One turning vector, and how many ticks it has turned:
The counts run from 0 to 33.
[162 103 164 110  97 127  91 154 113 113 133 121 138 132 107  63 147  94
 120 141 150 148 112  99 105 102 141 140  83 149 102 151 136  92 152 116] | 25
[124 130 180 162 119 101  94 108 141 215 101 138 147 118 148 128 170  67
 159 128 145 104 103 142  97 101 136 112  83 137 144 127 135  71  63  82] | 21
[135 152 118 110 123 121 110  61 148 169  72 148 129 156 111 135 186  89
  92 148 124  86 145 148 129 126 129 148 112 165 137 137 153 107 126  69] | 3
[127 136 175 105 113 163  80  91 126  88 109 138 138  81 112  72 127  73
 109 119  71  99 159 117 130 109 112 154 114 152 117 181 130 137 168  70] | 15
[121 103 151 133 127 100  49  78 128 117  97 159 152 137  86  72 139  57
 157 149  96  90 132 113 145  73 121 156  98 179  88 142 147 105 133 100] | 14
[143 132 185 126 101 131 116  69 167 156  57 170 155 139 142  91 192  57
 155 130 121 111 161 117 153 103 131 155 120 125 122 129 179  67 126 118] | 13
[141  99 187 103 116 127 117  77 132 146  84 148 140  98 176 123 190  82
 125 168 122 124 166 139 136 140 125 145 102 182 130 134 150  99 149 122] | 4
[148 101 147 128 137 154 124 194 132 153 106 103 149  86 155  81 162  70
 123 133 122 129 112 100  96 147 135 149  80  99 143 169 111 146 162 141] | 17
[133 151  94 130 118 128 188 134 135 135 114  98 137 118 113  84 105  74
 104 137 171  98  90 109  93 210 137 148 106 143 176 163 137 128 125  68] | 27
[130 169 116 155 129 133 135 139 151 157  80 105 113 125 107  89 136 106
 135 191 131 113 119 105 103 161 141 107  90  97 159 151 158 103 109  80] | 10
[119 144 131 140 162 107 111 110 151 199  60 136 141 113 137  96 175  80
 132 127 131  97  67  93 116 148 156 151  86 104 149 154 146  70  76 125] | 1
[118 137 113 105 108 125 110 135 142 140 107 116 119  73  98  43 106  96
 106  90 144 107  84  85  84 134 147 123  90 135 127 170 140 109 140  98] | 26
[171 155 147 139 113 103 136 123 142 206 110  96 152 102 145 101 121  81
 119 134 154 100  98 146  99 161 113 110 100 133 194 137 140 144 118  62] | 28
[176 105 161 150 150 146  91 124 154 126 142 131 174 102 127  70 155  89
 143 135 131 146 108 123 137  59 165 150  61 181 114 183 123  99 171  85] | 33
[128 154  78 131 110 114 163 147 141 169 106  91 125 109 102  55  99  87
 119 146 115 124  77  51  59 155 158 125  60 103 130 155 135 140  97 112] | 18
[107 141 126 157 102 138 159 104 148 194 142 106 136 106 115  91 128 123
 114 163 165 125  84  86  67 177 129 105 108 137 152 186 150 104 125  50] | 19
[119 145 146 125 117 118  83  74 134 132 121 127 103 136  98 105 156  53
 160 125 109 108  82  94 121  90 162 109  89 180  84 151 174  77 124  49] | 22
[127 140 134 151 111 129 171  83 152 201  68 124 153 138 150 125 166  92
 113 169 141 150 114 158  94 145 127 134 104 128 151 109 163  77 138  54] | 20
[ 92  78 156 110 127 147 132 158 142 139 130 127 128  99 124  55 162 118
 151 154 114 128 136 105  96 130 113 179  98 142 151 144  95 143 173  85] | 16
[ 59 162 111 134 113 121 114  75 160 171  76 140 122 150 112 133 142  92
 102 156 103 100  77 112 129 152 117 100  88 142 100 117 158  42  90  87] | 2
[135  79 136 143  94 170 138 146 125 133 103 135 123 108 155  57 155 106
  78 145 125  86 117 108 100 174 122 151 113  72 176 206 126 111 160 123] | 8
[ 98 136 166 101 117 134  98  68 121  97 106 159 128 147 100  89 102  85
 143 145 103 105 125 131 135  83 115 129 119 158  87 119 167 125 151  80] | 23
[167  82 186 121  87 149  73 102 103 113  85 141 129 104 140 111 192  74
 125 121  97  96 161  74 155 113 154 164  61 183  93 158 136  88 146 158] | 5
[116 127 197 126  90 162 127  85 161 188  99 172 173 142 155 115 157  89
 133 140 127  99 166 157 153 145 128 115  97 150 161 120 195  53 127  87] | 12
[117 128 115 128 128 117 137 146 141 171  86 111 120  83 192 105 146  98
 133 137 176 124 125 153  92 196 119 134  95 131 167 115 167 132 140 100] | 0
[146 170 142 122 106 123  97  65 123 164 125 121 122 151  88 111 116  91
 166 153 113  83 120 126 106  82 139 106 120 177 118 123 179 106 110  57] | 31
[145 104 120 126 100 157 140 111 121 124 153 137 134  83 136  63 131  57
 102 134 132  91 152  87 119 184 101 161 121 116 114 142 139 127 158  95] | 7
[149 126  81 168 112 133 137 153 139 149 118 115 166  85 148  74 165  75
 107 107 159 143  81 111  65 186 130 104  73 102 130 141 107  94 117  96] | 9
[136 156 138 155 133 123 133  89 141 187  95 124  92 142 113 125 135  74
 145 129 115 124  90 114  82  88 153 125  76 150 132 139 153  77  76  72] | 30
[ 91  80 139 130  88 138  81 120  84  70  91 152 105 103  91  51 147  60
 139 131 105 123 128  90 142 135 143 144 100 160 108 177 135  89 132 139] | 6
[143 142 198  82 124 152 125  80 140 150 130 173 154 146 153  85 103 105
 123 154 126 118 121 145 112  71 138 156  98 208 111 120 167 128 157  41] | 32
[124 132 160 145 131 128 156 111 135 184  89 107 153 126 146 125 129  83
 131 112 160 168  79 155  93 119 134 123  80 149 124 115 173  89 110  73] | 29
[138 120 189 116  98 165 100  99 150  93 118 147 131 103 131  32 136  70
 136  96 141 116 125 132 132 103 137 145 102 188 135 102 147 141 185  92] | 24
[ 95 155 138 128 107 143 127 104 134 157  85 134 160 154 152  93 133  72
 112 146 149 114 106 122 124 188 129 107  86 133 120 130 161 108 111  65] | 11
